In the rows, 128 means zero.
Named turns come first, each shown by rows before and after it. Which turns, in which order, take the first row of each pair that follows to the second? Write the first one first, as in the answered first pair.
turn Z:
[140 102 138 128 138 104 105 153 118 139 108  99 142 136  93 131 114 174
  78 179 108 114 103 124 147 110 122 126 110 154 140 138 130 140 119 119
 193 131 114 105 139 160 122 149 135 161  82 123 162 157 121 180  99 110
 162  73 139  99 169 120 129] |-> [130 133 132  62 137  98 132 143 149 128 124 102 150 146 101 129 125 156
 116 169 124 118 127 106 133 140 134 138 137 107  92 114 166 163 131 109
 108 136 122  92 101 152 108 130 155 133  85 116 177 142 125 212 120 122
 109  58 141 144 176 124 128]
[142 160 125 118 101 174 107 154 139 132 138 141 177  95 124 144 130 103
 153 130 109 149 115 126 125 148 115 149 135 129 111 100 160 153 134 119
  89 118 121 110 148 134 125 127 121 131 148 122 122 143 101 147 141 130
  87 114 120 128 132 118 140] |-> [154 141 127 160 103 180  89 154 130 130 129 139 177  94 121 143 119 107
 136 135  99 147 109 130 131 136 108 143 129 154 139 118 141 140 121 123
 125 118 121 121 173 132 134 139 117 144 150 124 120 150  99 122 141 127
 102 122 124 104 130 118 143]
[129 142 134 133  88 114 133 127 113 133 116 161 119 117 125 136 103 117
 125 159 176 157  90 140 137 118 104 154 137  98 147 102 134 128 146 145
 107 124 102 149  86 142 116 111  94 120 150 128 105 123  95 106 129 116
 149 127  76 101 108 138 142] |-> [139 146 123 124  81 121 136 114 129 122 118 172 124 122 133 136 104 104
 140 156 178 158 106 130 135 124 101 155 142  90 141 107 144 125 138 138
  83 123 112 152  89 137 115 116 105 118 156 128 113 117  97  96 140 124
 125 124  78 104 109 141 145]
[181 117 102 126 119 125 126 104 167 113 126 156 139 130 140 118 104 133
 125 147 144 148 154 145 145 115 110 117 103 139 104 150 111 129  89 116
 124 140 127 112 112 125 153 142 170 144 126 127 183 150 109  81 139 155
  94 115 141 155 154 138 153] |-> [163 108 120 144 126 102 121 137 132 140 115 132 127 119 128 123  99 162
  93 155 140 140 117 165 154  94 119 120  76 159 121 138  91 135 106 133
 182 132 114 108 111 142 152 134 145 153 105 131 157 162 100 100 108 132
 157 122 133 133 144 131 144]
turn K:
[127 144 134  26 146 118 137 110  86 120 147 129 114 120 102  73 140 118
 146 120 176 136 129 142 143 120 152 191 187  94 101  68 144  90 149 141
 111 115 130 149  67 112 103 108 110 101 153 100 144  90  96 166 147 125
  98  76 133 124 129 117 112] |-> [191 111 156  88 146 154  98  62 105 119 168 121 127 154 119  75 140 118
  96  89 115 122 143 131 154 113 145 161 176 144 145 134 106  70 100 112
 165 122 140 160 137 115 107 152 132 139 163  82 195 104 107 124 137 131
  70  85 170 111 179 117 109]
[110 130 158 142 152 117 133 153 105 145 155 118 114 151 121 150 131 154
  96 126 112 108 109 116 121 115 127 138 103 144 142 117 106 128 151 124
 160 134 115 130 124 133 137 117 111 132 122 126 130 128 110 138  98 126
 167 138 146 137 138 127 126] |-> [106 119 156 154 145 122 134 155 102 136 151 125 115 148 130 148 134 142
 105 129 118 105 105 116 118 110 120 139 100 147 140 113 100 123 149 131
 156 134 117 143 132 131 145 117 105 133 128 129 119 127 112 119 104 122
 173 151 139 139 125 124 123]
[115 125 129  79 100 115 148 143 149  85 146 120 129 164 129 165 112 131
 135  95 157 128 127 115 144 167 170 115 140  88 101 113 152 132 124 104
 106  97 156 153 127 115  86 130  89 129 127 114 146 109 113 152 114 167
 147  85  84 131 120 108 146] |-> [142 108 139 115 100 129 129 122 156  79 154 123 139 182 143 166 115 125
 114  82 129 124 131 109 151 160 164 101 133 116 121 144 131 120 100  89
 131  99 160 164 166 112  95 150 101 149 136 106 164 116 123 124 113 166
 134  92  98 127 142 109 145]
[150 104 109 107 122 129 114 123 136 134 169  87 136 166 119 140 132 164
  94 128 113 138 153 120 124 123 128 149  92 133 160 118 127 129 128 125
 132 167 155 151 115 163 126 133 134 114 137 148 186 133 128 114 127 134
 110 144 136 138 165 145 163] |-> [123  90  98 129 111 127 121 137 121 117 157 109 136 154 137 132 139 137
 129 139 143 139 147 118 110 111 112 148  91 134 147  93 125 120 133 140
 110 160 164 181 121 159 147 122 122  97 154 157 149 127 136  84 144 125
 126 167 116 145 130 141 156]
turn C:
[135 176 119  96 129 118 148 156 126 146 104 108  92  94  92 160  97 140
 104 137 148 155 105 156 138 131 134 141 136  99 120 129 142 128 155 144
 141 113 107 103 107 105 106  99  88 147  99 160 113 113 107 149 100 149
 161 111 120 109 104 138 152] |-> [129 171 153  80 124 119 170 124 146 140 152 101 103 132 156 158 136 107
 129  93 128 141 107 138 112 136 142 136 139  94  62 121 133 138 158 120
  92 122 143 121 114  99 107  96  93 115 109 130 124  99 138 153 108 133
 116 133 133 179 135 133 111]
[114 124  85 129 131  73 117 175 110 138 194  94 131 123 134 161 192 135
 167  83 115 133  98 126 106  58 178 128 109 168  85 110 111 129 143 131
 128 181 120 140 121 140 109 124 105 115 117 175 155 168 143 151 119 164
 150 184 149 133 105 169 137] |-> [148 131  57 129 126 100 108 151 145 115 190 118 142 127 118 164 177 128
 174  81 114 146 136 109 110  76 170 121 130 163 102 144 130 119 117 117
 104 187 117 139 130 126 104 138 135 128 128 175 190 163 139 126 148 193
  97 170 158 120 113 173 160]
[102  99 153 123 129 139 139 126 113 142 172 128 117 120 136 155 125 136
 140 158 144 122 122  88 115 110 151 112 144 161 138  83 132 108 134 129
 133 127 159 146 118 120 150 141 144  95 120 139 132 136 153 106 125 117
 149 139 149 111 104 123 135] |-> [120 101 139 122 126 152 131 110 133 129 172 136 119 123 129 156 121 133
 145 160 143 129 136  80 117 120 148 110 158 159 145  96 142 105 122 122
 120 129 161 144 127 114 146 149 156 101 129 144 149 134 155  96 135 131
 124 133 151 104 107 126 145]
turn N:
[102 136 113 126 127 118 158 135 130 132  99 134 119 114 123 114 103 122
 127 160 138 125 151 146 150 117  69 117 136 160 131 109 162 148 123 166
  99 141 148  93 125 126 128 110 111 115 139 153 100 125 104 111 143 124
 137 121 122 134 105 134 132] |-> [122 145 119 104 131 127 159 115 157 138 115 125 125 131 120 115 102 124
 118 149 118 126 168 139 151 133  77 115 145 150 126 126 171 153 115 149
  86 148 148  77 124 124 116 114 130 120 137 143 131 125 106 129 140 137
 103 102 140 144 133 140 134]
[140 132 101 148 128 152 120 118 143 119 130 157 137 134 122 114 119 112
 131 130 138 141 131 129 135 148 127 115 149 137 140 150 128 111 121 121
 113 136 122 136 154 103 125 138 132 127 142 131 129 125 132 101 140 146
 112 110 134 124 129 129 141] |-> [142 127 107 155 130 154 115 118 140 121 136 153 139 139 126 114 125 114
 120 124 135 137 131 130 133 144 127 115 145 147 142 152 122 112 115 122
 125 135 120 140 160 104 129 141 131 129 141 128 132 126 132  98 136 138
 115 111 137 123 132 125 138]
[ 95 133 114 106 109 110 157 162 122 120 147 127 116 114 130 144 126 115
 120 131 133 119 115 112 126 130 141 150 112 110 130 103 121 140 158 116
 112 142 115 133  87 135 104 123 123 103 126 141 113 100 130 165 122 124
 114 120 131 136 118 140 123] |-> [114 131 130 101 115 116 151 144 133 129 159 116 116 132 132 147 128 120
 105 119 115 114 122 112 127 137 148 150 116 115 130 119 118 142 151 105
 117 142 117 124  93 138  97 130 133 108 122 133 137 100 134 174 114 128
  98 113 146 143 143 142 119]
[135 121 119 137 128 114 110 111 137 108 128 107 137 123 129 134 111 155
 116 140 115 133 150 140 129 107 124 135 128 141 141 158 113 148 134 115
 136 117 114 138 149 140 132 124 117 122 108 120 146 137 142  76 158 124
 123 167 159  97 140 131 134] |-> [121 123 106 136 127 109 115 121 129 102 115 112 133 110 125 134 109 150
 128 147 128 137 146 143 129 107 117 139 127 137 142 146 116 143 139 123
 128 118 111 143 143 139 138 118 112 118 112 126 131 131 138  71 163 122
 133 172 149  95 123 132 137]
Then:
Each pair is two turns apart.
[138 135 157 158 119 102 143 157 121 143 136 140 144  98 140 118 118  92
  80 118 135  99  94 119 164 124 130 136 149 131 160 140 109  97 132 135
 164 138 129 138 129 118 115 178 137 148  96 128 109 143 122  92 141 118
 127 146 122 108  86 125 129] |-> [123 137 177 142 121  95 158 153 123 148 155 129 145 112 161 116 138  82
  87 104 130  92  88 115 154 127 140 140 148 125 128 124 111 107 147 128
 145 139 144 139 121 119 111 169 132 134  92 116 108 140 128 111 133 106
 117 152 125 140  98 121 111]	C, Z
[102 159 131 135 112  99 184 150 109 138 129 143 122 146 159 155 155 160
 136 101 133 136 116 139 171 133 130 166 103 100  99 136  99 155 163 141
 134 136 166 168  77 113 114  95 145 102 121  87 140 126 166 170  99  75
 102 143 116 156 126 146 117] |-> [160 153  98 161 114 133 148 127 132 128 111 155 130 146 123 162 124 180
  99 109 111 147 143 133 195 141 121 146 114 118 163 190  96 136 122 129
 164 140 148 159 108 110 104 121 174 145 126  95 184 135 149 140 105 108
  81 123 132 102 141 155 156]	K, C
[118 116  75 149 133 178 116 160 152 137 131 164  99  90 108 104 107 147
 103 158 156 120 123 119 143 135 150 142 150 148 142 102  91 133 121 175
 165 133 116 102 145 135 132 105 130 136 144 150 118 106 183 121 113 154
 123 163 113  98 151 127 167] |-> [ 90 119 106 126 137 158 140 161 142 154 159 145  97 107 137 104 132 138
 112 142 152 106 104 119 130 131 166 151 141 140 103  73  83 148 145 168
 148 131 132 103 128 137 131  88 117 114 136 135 105 103 193 150 100 131
 124 173 114 140 162 121 135]	N, C
[154 121 102 187 127 116 139 155 112 136 103 166 117  89 120 142 163 129
 112 107 120 150 146 142 195 136 146 135 151 152 136 184 151 146 147 137
 163 125 147 100 125 104 132 113 109 134 179 116 126  84 129 123 137 123
 157 135 125 107 125 112 118] |-> [158 127 104 172 131 110 139 158 113 141 104 159 114  89 110 145 160 138
 105 109 117 149 148 143 200 142 154 133 150 149 132 184 158 151 151 138
 167 128 142  92 121 108 126 111 111 138 174 115 131  87 125 141 131 127
 157 126 127 106 133 114 119]	K, K
[152 162 115 124 122 128 153 128 135 113 137 147 159 123 134 127 107 129
 143 134 141 138 184  90 135 154 129  99 135  84 138 132 165 118 126  98
  93 150 114 114 126 126 105 145 174 133 149 146 141 118 126 100 167 151
  67 129 130  97 139 133 148] |-> [120 155 165 122 126 107 179 133 115 135 169 127 151 141 181 125 142 114
 152 110 134 115 153  97 117 141 141 104 117  86  91 102 144 132 154  95
  89 146 139 124 123 135 111 130 152 106 142 128 118 117 144 125 150 114
  85 154 128 148 147 125 108]	C, C
[165 134 182 169 142 101 107 135 111 178 139 170 190 143  85 182 119 133
  62 108 108 152 103 122 118 172 135  86 160 132 142 168 100 147 110  65
 159 133  88 124 138 168 126 115 148 139 114 158 110 185 169 138 112  87
 115 116 174 107 138 108 115] |-> [105 138 162 157 129  82 141 162  93 155 125 193 184 121 108 172 134  99
 127 123 168 154  89 122  91 164 122 102 163 108  94 109 114 148 140  90
 102 126 103 153 110 163 146  85 123  97 131 164  52 161 181 123 140  69
 136 142 135 133  82 104 102]	K, Z
[149 118 152  92 108 121 111 136 137 164 151 125 166 136 126 154 114 158
 136 122 115 145 107 136 172 142 115 112 130 157 156 175 120 116 109 119
 132 133 148 117 152 145 149 109 131 158 111 143 121 120 120 169 123 120
 137  99 163 105 141 127 123] |-> [150 123 145  81 106 124 114 125 151 156 152 132 171 140 132 153 117 146
 152 116 119 146 118 129 161 150 115 113 143 148 146 175 134 117 107 114
 109 137 151 121 148 137 144 108 139 152 117 141 127 116 127 168 134 129
 111  96 167 113 146 131 127]	Z, Z
[107 120 161 140 125 122 159 123 114 126 153 123 118 149 168 126 135 111
 142 119 119 110 116 119 116 133 125 140 107 145 112 123 122 147 153 113
 125 103 145 135 132 140 130 118 127 126 115 108 114 130 132 140 112  93
 127 149 135 160 135 111 107] |-> [131 120 131 156 130 131 126 137 111 130 118 127 117 124 118 132  95 145
 112 144 121 128 125 129 146 133 119 136 111 155 168 147 126 135 136 122
 173 101 111 117 141 144 127 127 134 160 108 128 124 141 109 132 105 120
 148 124 131  95 126 118 144]	C, Z
[106 140 138 124 113 110 148 118 176 128 143 150 150 140 127 126 126  83
 170  86 135 134 138  90  88 132  88  91 155 118 103 131 146 105 123 112
  74 143 156 141 138 109 151 121 128 113 163 131 141 122 178 112 147 122
  81 137 134 151 121 110 112] |-> [121 135 114 157 121 113 111 152 151 145  94 147 141 103  61 132  82 135
 121 127 137 147 127 116 126 117  81  88 145 142 182 155 138  89 116 134
 162 137 112 123 145 120 149 131 122 156 146 158 141 142 147 109 127 138
 141 119 125  67 105 117 152]	N, C
